(in the rows, 128 means zero)
The rows of A fall into 3 groups, and each row is roughly a mix of its group's hidden directions.
A (131 x 13):
[[109 136 157  91 155 137 119  61  99 150  82 161 115]
 [ 88 134 166  97 142 147 132  79 142 104  69 162 137]
 [128  97 128  93  78 194 153 144 107  93 119 126  97]
 [118 117 109 137 116 125  87 104 117  80 114  83  58]
 [ 86 103 131 181 158  94 141  97 183 145 104 143 126]
 [139  98  99 129 119 120  81  99 108 114 117  93  53]
 [111 187 143 123 141 101 126 110 120 162 184 101 176]
 [150 144 130 106  66 175 150 175 103 107 132 118  90]
 [135 154 144 129 146 129 183 135 151 151 125 163 205]
 [182 184 111 118 101 105  82 127 146  87 147 145 137]
 [115  95 104 172 135  96 103  91 148 185 105 163 146]
 [132 104 154 136 190 148 185  91  97 150 103 109 133]
 [119 151 140 140 153 125 188 130 158 141 128 167 197]
 [134  95  83 181 126  88 163 156  92 124 156 126 158]
 [170 168 107 112  87 110  54 150 140 124 139 143 123]
 [108 140 120 155 178  74  97  93 139 163 117 144 173]
 [ 95 143 162  71 117 147  99  78 121 134  81 157 128]
 [187  91 128 133 111 167 104 177 126 136 107 133  79]
 [164 178 104 106 108  93  69 134 110 110 164 127 105]
 [106 103 103 136 106 115  84  96 108 111 122 101  52]
 [133 168 148 131 113 136  65 137  93 184 152 115 162]
 [ 95  98 140 110  95 170 162 148 130  76 111 122  76]
 [132 166 140  79 101 179 150 193 128 133 142 111 122]
 [139 154 173  80 150 170 112  90 161 109  91 148 112]
 [144 159 147 112 149 132 163 150 154 141 144 154 211]
 [171  98 130 120 120 157 113 161  95 113  77 150  72]
 [ 77 162 114 133 134  84 147  77 176 107 136 124 159]
 [100  88 122 149 133 129 197 118 161  78 117 141  99]
 [148 168 107 123  78 115  61 144 133  89 159 120 116]
 [112 136 125 113  92 198 174 186 129 137 132 143 140]
 [108 167 149 123 136 107 128 121 115 150 194  82 179]
 [ 80 156 125 151 146  84 159  71 126 173 143 126 144]
 [119  64  88 169 128 114 160 183 108 139 149 126 130]
 [143  75 116 135 109 135 114 150 135 123  87 144  49]
 [ 91  84 159 135 151 163 196 119 142 129 105 130 161]
 [116 145 145 116 107 176 184 172 119  72 137 115 110]
 [104 105 115 136 107 130  81 119 104  95 128  96  52]
 [109 129 149  62 136 152 111  99 142 106  74 147  86]
 [128 109 107 125 112 123  74 108 104 100 123  89  55]
 [205 102 123 113 116 159  95 175 132 125 111 131  95]
 [119 112 113 173 171  72 121  91 159 163 132 150 157]
 [172 102 146  95 113 150  95 205 126 118 138 131 106]
 [105  83  85 165  88 104 133 190 135 124 141 140 149]
 [154 154 137  85 107 194 146 176 102  98 131 112 132]
 [124 145 145  87 105 203 158 176 113 103 134 115 133]
 [116  81 147 126 157 151 209 140 126 129 122 112 169]
 [155 117  99 190 110 119 117 175 113 116 181 112 156]
 [129 106 156 147 189 147 190  97 123 152  94 117 139]
 [181  98 134 123 118 177 133 182 139  96  86 151 123]
 [ 92  77 151 142 167 156 191 124 137 128  90 130 142]
 [104 183 123 116 140 106 111  85 117 142 181 109 178]
 [168  72 133 126  94 164 128 190 137 133 111 156 111]
 [157 163 156 100 138 130  66 153 104 147 171  89 138]
 [155  66 129 135 117 154 143 169 136  93  82 137  86]
 [125 148 108 121  80 121  68 161 135  69 147 108 111]
 [148 151 142 111 155 125 164 134 164 167 137 143 206]
 [169 164  99 114  91 112  61 130 122 109 159 147 101]
 [ 85  97 131 181 161  92 140  88 174 143 114 144 133]
 [100 150 163  94 146 139  97  67 112 152  88 161 109]
 [148 174 111 114  90 118  59 127 159 108 124 128  84]
 [172 180 111 120 101 110  62 140 132 114 167 131 111]
 [136 160 153 122 133 136  51 139  92 166 149 107 161]
 [125 112 120 111 115 128  88 109  63  83 114  95  80]
 [102 114 131 129 151 130 208 106 150  67 129 130 127]
 [129 178 176 107 160 141  72  96 134 136  88 145 127]
 [119 109  99 155 111 103 157 190 128  95 173  92 151]
 [116  79 141 131 169 155 199 104 111 130  96 106 125]
 [106 130 115 130 144 132 217 120 150  77 110 145 134]
 [103  97 129 142 131 133 204 108 166  81 116 133 101]
 [168 104 141 128 108 182 106 191 125  99 106 130  93]
 [109  94 125 124 140 137 205 115 154  68 130 132 110]
 [157 151 134 125 126 125  47 134 116 191 124 118 147]
 [114 108 116 142 107 127  94 115 107  79 114  88  55]
 [133 159 146 132 151 129 181 130 146 159 132 155 205]
 [ 86  88 127 136 133 134 195  99 151  76 113 139 110]
 [ 83 180 125 125 133  94 113  90 116 166 180 134 155]
 [166 182 115 112 114  96  62 153 125 144 156 116 110]
 [153 165  99 122  95  87  65 164 136 143 158 151 123]
 [163 168 111 110  87 127  66 145 138 102 166 111  97]
 [146 103 112 160 179  70 132  78 164 139 135 139 145]
 [134 145 121 139 129 106  55 136  90 182 146 138 165]
 [ 90 112 111 137 142 124 204 110 139  75 106 154 131]
 [139 159 137 136 121 122  53 139 105 193 137 123 156]
 [112 131 156 119 152 153 155  45 129 119  86 155 117]
 [159  67 129 133 120 165 142 168 139 119  75 150  92]
 [ 79 162 122 133 125  81 148  85 142 158 163 141 172]
 [175  81 125 119 118 175 105 171 119 106  95 136  88]
 [ 93 144 136 113 117 106 142 131 143 146 188 143 203]
 [150 100 106 169 143 119 120 191  88 140 166  89 133]
 [142 159 144 130 142 129 171 139 137 167 144 166 204]
 [148 155 136 129 120 135  51 134  92 182 135 122 161]
 [160 154 129 116 140 118  57 143 109 184 152 119 162]
 [138 154 145 110 121 134  48 127  84 167 143 111 155]
 [131 128 136 128 154 147 182 132 162 149 116 166 201]
 [119 160 134  75  89 180 138 185  98 126 139 120 127]
 [132 166 127 112 146 100 121  89 109 170 176  98 180]
 [121 100  80 176 105  86 162 172 120 115 155 112 152]
 [115 121 128 183 155  77 133  67 163 142 103 137 133]
 [105 126 169  98 144 171 119  80 149 139  73 158 108]
 [117  79 155 128 163 162 189 119 129 162  91 134 152]
 [105  89 152 144 170 133 181 126  93 156 108 129 180]
 [127  97 108 134 115 139  81 111  99 103 115  94  53]
 [117 174 134 129 119 116  67 137 108 198 127 129 161]
 [129  98 107 126 125 139 209 115 147  72 113 145 109]
 [126 121 118 148 181  76  76  97 138 165 125 140 164]
 [112 111 110 106 134 151 211 137 157  84 106 144 118]
 [116 166 172  81 131 156 112  93 182 130  94 151 115]
 [103  72 146 140 157 156 203 134 126 144 117 118 153]
 [ 81  87 161 142 160 162 188 119 120 115 113 107 153]
 [ 90 163 147 131 135 126 147 126 134 169 181 132 196]
 [159 148 132 113 129 121  50 151 104 179 153 115 146]
 [ 95  85 153 140 162 147 201 115 121 145 119 139 165]
 [155 134  97 183 116  96 135 170 125 138 189 115 156]
 [192 101 130 113 104 163 104 180 102 116 107 152 103]
 [118  92 157 138 185 157 193 100 107 150 115 117 134]
 [166  95 143 131 115 176 130 182 122 112  78 141  90]
 [103 101 117 145 100 120 102 126 123  78 115  99  52]
 [ 85 175 128 130 159  95 154  80 125 139 153 134 180]
 [115  96 131 142 133 146 200 122 170  77 112 129  96]
 [140 153 150 133 116 130  50 118 105 187 138 109 149]
 [102 156 177 110 157 159 122  74 162 109  90 148 111]
 [129 152 123 129 104 128  56 129  73 175 123 138 158]
 [171 179 119 117  99 118  58 157 141 116 149 104 116]
 [127 146 153 132 139 140 177 151 147 168 141 158 202]
 [137 110 112 121 110 124  76 116  91  98 120  93  56]
 [128 150 149 109 140 138 151 161 174 154 152 151 202]
 [132 156 111 112 122 121  71 156 107 200 132 144 164]
 [ 73 159 111 144 118  81 127  68 130 147 168 120 144]
 [ 51 135 132 151 163 115 174  86 143 133 128 130 152]
 [108  95 149 137 176 137 201 101 118 142  91 125 151]
 [103 139 164  86 126 153 113  83 148 109  72 171 138]]
Here is one row of each group, with its name. Which group are the others in?
[129 151 143 132 144 128 180 140 152 142 141 165 208] | V
[138 155 142 119 123 109  47 138 109 185 148 110 136] | K
[ 88 122 171  87 147 166 123  78 122 151  87 149 106] | L

[129 128 124 154 187  54 117  83 152 126 130 128 139] | K
[136  92 100 166 115 119 154 196 128 119 175 112 158] | L
[150 176 107 102  91  88  67 154 134 131 159 147 129] | L
[191  94 129 122 103 161 112 177 129 140  93 150  92] | V
[104  71 128 144 148 134 200 127 116 174 111 128 149] | L
[126 102 113 128 104 132  70 130 106 104 138  96  54] | V
[113 108 120 147 195 102 162  91 174 122 118 143 165] | K
[ 94 190 127 112 107  79 112 103 136 135 174 133 164] | V
[107  86 149 137 165 159 204 114 141 140 100 105 128] | L
[176 174 117 136  98 119  60 149 154 137 155 148 129] | L
[ 99 135 121 135 163  90 107  76 151 180 103 143 170] | K
